6.9 -29.1 0.4 26.4 41.5 -16.0 49.9 -9.1 2.8 -27.8 -17.3 -38.0 28.0 -16.2 6.6
10.5 -36.9 17.1 1.2 31.1 -17.8 50.5 -9.7 36.4 -21.1 0.9 -15.5 36.8 -7.5 22.8
46.1 -56.7 -24.9 19.2 33.8 1.7 -39.5 -8.1 -17.8 0.6 -4.0 10.8 -2.4 -4.5 -7.1
39.9 -49.2 -42.5 -14.8 1.6 -6.8 -37.5 -23.1 11.8 -10.1 -11.2 -9.6 -5.1 34.3 7.9
-2.5 -40.4 32.8 17.2 -8.5 29.5 25.4 -6.8 -24.5 -35.0 -14.4 -30.6 11.9 42.3 9.9
32.9 -5.1 -7.8 -21.8 -4.2 -0.1 -17.1 19.7 -27.9 -13.6 -45.9 13.6 7.3 -16.7 61.3
=>
61.3 -16.7 7.3 13.6 -45.9 -13.6 -27.9 19.7 -17.1 -0.1 -4.2 -21.8 -7.8 -5.1 32.9
9.9 42.3 11.9 -30.6 -14.4 -35.0 -24.5 -6.8 25.4 29.5 -8.5 17.2 32.8 -40.4 -2.5
7.9 34.3 -5.1 -9.6 -11.2 -10.1 11.8 -23.1 -37.5 -6.8 1.6 -14.8 -42.5 -49.2 39.9
-7.1 -4.5 -2.4 10.8 -4.0 0.6 -17.8 -8.1 -39.5 1.7 33.8 19.2 -24.9 -56.7 46.1
22.8 -7.5 36.8 -15.5 0.9 -21.1 36.4 -9.7 50.5 -17.8 31.1 1.2 17.1 -36.9 10.5
6.6 -16.2 28.0 -38.0 -17.3 -27.8 2.8 -9.1 49.9 -16.0 41.5 26.4 0.4 -29.1 6.9

-28.8 29.5 -40.0 -40.2 2.5 23.0 6.1
-43.9 63.8 39.8 21.9 -28.3 -2.6 -25.9
-16.0 4.4 55.1 51.8 22.9 -4.1 15.1
-5.1 34.6 14.8 16.6 -26.8 -19.1 2.1
=>
2.1 -19.1 -26.8 16.6 14.8 34.6 -5.1
15.1 -4.1 22.9 51.8 55.1 4.4 -16.0
-25.9 -2.6 -28.3 21.9 39.8 63.8 -43.9
6.1 23.0 2.5 -40.2 -40.0 29.5 -28.8

-27.8 -21.7 12.5 -9.8 -5.9 -9.1 54.7 0.7 33.4 44.0 65.8 2.2
-13.5 22.6 12.5 -16.1 7.2 -17.5 39.3 13.7 1.6 19.1 -1.1 -7.9
40.7 6.3 12.5 55.6 -12.2 -33.0 8.3 9.6 -60.8 36.9 12.5 67.9
-13.5 -30.4 5.2 18.1 3.3 -9.1 15.6 -24.3 11.0 24.3 35.6 12.2
-13.5 35.8 -6.4 -2.6 -29.0 16.1 11.4 0.7 -30.9 -31.2 -33.8 2.2
-13.5 -5.8 -6.1 -9.8 -5.9 10.0 -11.9 0.7 -28.1 -6.4 -10.6 15.0
-13.5 -19.3 12.5 -4.6 -25.7 -17.4 1.5 -1.3 -28.1 -34.7 0.9 -15.6
=>
-15.6 0.9 -34.7 -28.1 -1.3 1.5 -17.4 -25.7 -4.6 12.5 -19.3 -13.5
15.0 -10.6 -6.4 -28.1 0.7 -11.9 10.0 -5.9 -9.8 -6.1 -5.8 -13.5
2.2 -33.8 -31.2 -30.9 0.7 11.4 16.1 -29.0 -2.6 -6.4 35.8 -13.5
12.2 35.6 24.3 11.0 -24.3 15.6 -9.1 3.3 18.1 5.2 -30.4 -13.5
67.9 12.5 36.9 -60.8 9.6 8.3 -33.0 -12.2 55.6 12.5 6.3 40.7
-7.9 -1.1 19.1 1.6 13.7 39.3 -17.5 7.2 -16.1 12.5 22.6 -13.5
2.2 65.8 44.0 33.4 0.7 54.7 -9.1 -5.9 -9.8 12.5 -21.7 -27.8

-4.5 -3.3 -20.8 -32.8 -31.1
-4.4 -13.4 18.9 45.9 47.9
-11.1 -50.2 -61.5 -16.3 -7.9
3.3 -15.0 -27.7 -36.1 -10.7
24.2 16.8 50.6 30.9 18.9
-28.5 -44.4 -1.7 4.0 -26.1
60.6 19.9 -6.8 40.2 3.3
=>
3.3 40.2 -6.8 19.9 60.6
-26.1 4.0 -1.7 -44.4 -28.5
18.9 30.9 50.6 16.8 24.2
-10.7 -36.1 -27.7 -15.0 3.3
-7.9 -16.3 -61.5 -50.2 -11.1
47.9 45.9 18.9 -13.4 -4.4
-31.1 -32.8 -20.8 -3.3 -4.5

-38.6 23.0
-75.2 -31.0
41.7 -20.4
-55.4 -39.9
-61.1 15.7
-68.5 7.1
=>
7.1 -68.5
15.7 -61.1
-39.9 -55.4
-20.4 41.7
-31.0 -75.2
23.0 -38.6

54.7 -39.5 37.7 8.0 -24.1 26.1 -38.9 41.1
-65.1 38.8 -30.5 16.7 -32.7 19.1 -38.9 36.8
41.7 -15.9 0.8 23.8 -30.0 19.0 -34.8 41.0
-57.3 -28.4 17.8 -29.0 30.9 -18.1 59.1 -1.8
-13.4 14.5 19.1 14.6 -29.1 24.9 -44.4 55.0
9.7 -40.8 51.5 -31.4 -34.8 14.5 -39.4 39.5
=>
39.5 -39.4 14.5 -34.8 -31.4 51.5 -40.8 9.7
55.0 -44.4 24.9 -29.1 14.6 19.1 14.5 -13.4
-1.8 59.1 -18.1 30.9 -29.0 17.8 -28.4 -57.3
41.0 -34.8 19.0 -30.0 23.8 0.8 -15.9 41.7
36.8 -38.9 19.1 -32.7 16.7 -30.5 38.8 -65.1
41.1 -38.9 26.1 -24.1 8.0 37.7 -39.5 54.7

62.6 -28.6
8.5 46.2
15.2 49.9
7.5 -37.8
5.0 43.6
=>
43.6 5.0
-37.8 7.5
49.9 15.2
46.2 8.5
-28.6 62.6

-22.4 -69.8 -13.0 -28.5 15.6 3.7 -2.8 13.6 10.8 10.1 -9.7 -20.6 50.9 21.9
23.8 2.6 25.2 34.4 16.8 -35.0 35.0 14.0 24.6 6.0 43.1 16.4 -29.0 -30.1
=>
-30.1 -29.0 16.4 43.1 6.0 24.6 14.0 35.0 -35.0 16.8 34.4 25.2 2.6 23.8
21.9 50.9 -20.6 -9.7 10.1 10.8 13.6 -2.8 3.7 15.6 -28.5 -13.0 -69.8 -22.4
